Named turns come first, each shown by rows before and after it. Which turns, in which order, take the first row of each pair that follows to the second? Write the first one first, as in the answered first pair.
turn J203:
[  5  -2  23  16 -35 -12 -16   2]  ->  [  4  -6  26  13 -35  -8 -18  -2]
[-19 -14   9   7  -5  15  -6  -1]  ->  [-22  -9   1   7 -10  11  -1   8]
[ -4 -19  24   7 -10   1  -7 -10]  ->  [-15 -20  18   5 -16   1   2  -5]
turn J96:
[ -8  10  -4   3 -18  -4  11   2]  ->  [  2   1  14   9 -16  -2  -3 -11]
[-12  -3   4 -10 -15  -2   2   6]  ->  [  1   4   6   0 -18 -10  -7   6]
[ 33   3   2  -2  24   6 -17 -20]  ->  [ -2   1 -18 -26  27  20  14  -8]
[ -9  -6 -25   4   5   7   3  10]  ->  [ 11  -5  -9  19   3   1 -17   0]
turn J512:
[-14  -9   6  -6  -2   3   2   1]  ->  [-12 -10   7  -5  -2   3  -1  -2]
[-16   9  -6   2  -2  -7  12   5]  ->  [-18   5  -6  -5   6   0  13  -1]
[-25 -11  19   6 -23  -7   1   8]  ->  [-29  -9  13   2 -23  -4   6  11]
turn J713:
[  5  -8  15 -14  14  17  -3 -11]  ->  [-14 -16  24   0 -12   5   0   0]
[ -6   5  -2  -4 -10  -3   3   6]  ->  [  1   9  -7 -10   0   2   2   3]
[ 26  41 -25   2  11 -13   5   5]  ->  [ 34  11  12  -8  30   8 -12 -27]
[ -6  15 -14   5 -19  -2   3  10]  ->  [  9  18 -19  -6   5  10  -1  -1]
turn J275:
[ 12  22 -21  -5  12   1  10   7]  ->  [ 25  20 -11   0  17   2  -1  -1]
[-35 -18   0 -17   2  17  24  -1]  ->  [-29   2 -23 -14   0   7  29  14]
[ 18   2   2  -5   9   4 -13 -18]  ->  [  6  -9   9 -10   7  10 -10 -21]
Then:
Each pair is two turns apart.
[-20 -29  50 -20  10   9 -10 -26]  ->  [-54   3  -2 -16 -21 -12  29  24]
J203 J713
[14  3  1 -1  2  0 -4 -5]  ->  [ -7  -5  -1 -10  -5   5   8   0]
J713 J96
[ 19   4  27  -1  21  14  -4 -30]  ->  [-12   1  34  23 -26  -9   7  -5]
J713 J512
[ 37  13  -2  26  17 -12 -31  -1]  ->  [-27 -20 -13 -23  30  25  13  -1]
J96 J275
[ -6 -22  33   6   2   6 -13 -20]  ->  [-36  -1  -6   4 -17  -7  19  16]
J275 J713
[  6   5  -2   5 -10 -23  -1  13]  ->  [ -8  -6   6   3 -16 -18   3  11]
J96 J713
[-15  -5  10  12 -28  -8  14  18]  ->  [ 16  25 -22  -1   3  -3  14  17]
J275 J713
[ 11  -9  26   1  14  18 -17 -26]  ->  [-22  -5  19  23 -31  -5   0   5]
J713 J512
[  7  -1 -16 -16  22  14  15   3]  ->  [ 24 -11  14   5  13   8  -9 -11]
J96 J713
[ 21  23 -20   1  -3   0   4   8]  ->  [ 11 -14  24   7 -10   9 -10 -16]
J713 J713
[-20 -14  16 -10   2  16  17   3]  ->  [ -7 -18  31   0   0  12   2  -6]
J512 J512
[ 29  13   2   7   5 -15 -25   0]  ->  [  4 -20  20 -15  15  11 -16 -18]
J96 J512
[ 19  14 -14   7 -10 -23  -2  12]  ->  [ 27  -3   3  -9  17  -1 -11 -15]
J713 J203
[  6 -18  21  22 -16  -2 -14   2]  ->  [ -6   5 -20  13 -17  -6  10  28]
J713 J512
[ 24   4   7  -2  28  -6  -8 -10]  ->  [ -5   2 -10 -22  29   3  16   0]
J96 J203
[  3  -9  11  10 -21 -10  -7  -2]  ->  [ 22  12 -15  -2   4  -5  -4   0]
J713 J713
[ 17  24 -16  -5  11  -2   4  11]  ->  [ 25   3  13  -4  17   6 -12 -10]
J275 J275
[-12 -17  22  11 -24  -9   4   7]  ->  [ 22  17 -21 -11  20   1   7   6]
J713 J713
[  5   2   3  10  12  10 -15 -19]  ->  [-10   3  -9  -4  16  19  -1 -14]
J96 J512
[ 24 -20  19  -9  28  -2  -3 -38]  ->  [ -4 -20  -4 -29  33   9  23 -25]
J96 J713
[ 38  10  13  14   5  -9 -21 -15]  ->  [ 15  31 -29   4  -2 -16   9  15]
J96 J96
[ 15  21 -26  10   3 -10   5  19]  ->  [-15  -4 -21 -16  14  15  22  10]
J96 J96
[  8  12 -12  10   6 -10   5   2]  ->  [ 10   2  -1   0  18   2   1 -13]
J512 J713
[ -6 -10   2 -20  22  22   7 -14]  ->  [-23 -18   8 -16   7  19  12  -8]
J275 J713
[-13 -14  15   5  -5   9 -10 -16]  ->  [-14  -7  12  17 -18  -1 -11  -6]
J512 J512
[-19 -11   3 -19  -3  13  10   2]  ->  [-15   0 -11 -21   2  11  14   7]
J713 J713
[-20  -4   8  11 -19   5   6  17]  ->  [-12  11 -16  -4   1  12  14  20]
J512 J713
[-9  0 -7 17 -4 -3  9  8]  ->  [-15 -11  -1  10   0   6  11   1]
J96 J96
[ -9 -16   1   3  -8   4   5 -24]  ->  [ -4   5 -25   1  -5  -2  14  -8]
J713 J713
[  6  26 -21  15 -12 -21   3  22]  ->  [ 19 -10  23   1  18   9 -23 -23]
J713 J713
[-12  12 -13  13 -19  -8   7  17]  ->  [ 22  18 -14   0  16   6  -8  -3]
J713 J275
[ -6 -24  13   2 -13   5 -13  -6]  ->  [-20 -12 -13 -12 -10   7   9   9]
J96 J512
[ 23   3   5   1  14   1 -18 -14]  ->  [ 20  14  -3  15  -5 -16 -15   3]
J512 J512
[ 15  10 -14   6 -10   0  -7  17]  ->  [ 10  -8  -6 -17  10  22  -5   0]
J713 J96
[  4  -7  23   6  -1  -6 -15   7]  ->  [-16  -1  -2 -15   6   1   8  19]
J96 J713
[  3   1  -1 -14  12  11   3 -11]  ->  [  0  10 -13 -12   6   5  10   0]
J512 J96
[  9   0  23  23 -21 -10 -17  -5]  ->  [  2  14  -1  24 -28 -17  -5  12]
J203 J713
[  1 -11   5  -4  -6 -11 -15  -8]  ->  [  4   4 -13  -5  -5 -17 -10   3]
J713 J713
[ 29 -13  18  -5  10  19 -22 -26]  ->  [ -9 -14  20  21 -41  -7  -6   6]
J713 J512
[ -3 -13  13  -3 -30  -9 -16  18]  ->  [  8  11 -18 -12 -16 -10  -8  29]
J275 J713
[  6 -16   0   8  -3  -6  -5  -9]  ->  [ -5 -11 -18  -4   0  -1   8  -2]
J96 J713
[  6   5  15  22 -12 -11 -13  -6]  ->  [-15 -14  23   6  -8   4  -3 -11]
J512 J96
[ 14   7   9  27 -35 -16 -14  11]  ->  [ 43  17  -6   6   8   3 -21  -5]
J713 J713
[  4  -6  17  18  -9 -10  -4   6]  ->  [ -8  -9  15  13 -12  -8   3   8]
J275 J275
[ 21  21  13 -18  27  12  -4  -7]  ->  [ 21  11  32  -9  18   8 -13 -12]
J275 J512
[  9  15 -17  -9   7  -9  -5  18]  ->  [  0 -17  22  -5   1  -1 -18  -2]
J713 J713
[ 15   0   4  -6  19  17 -12 -19]  ->  [-12  -1 -14 -19  13  21  12  -4]
J512 J96
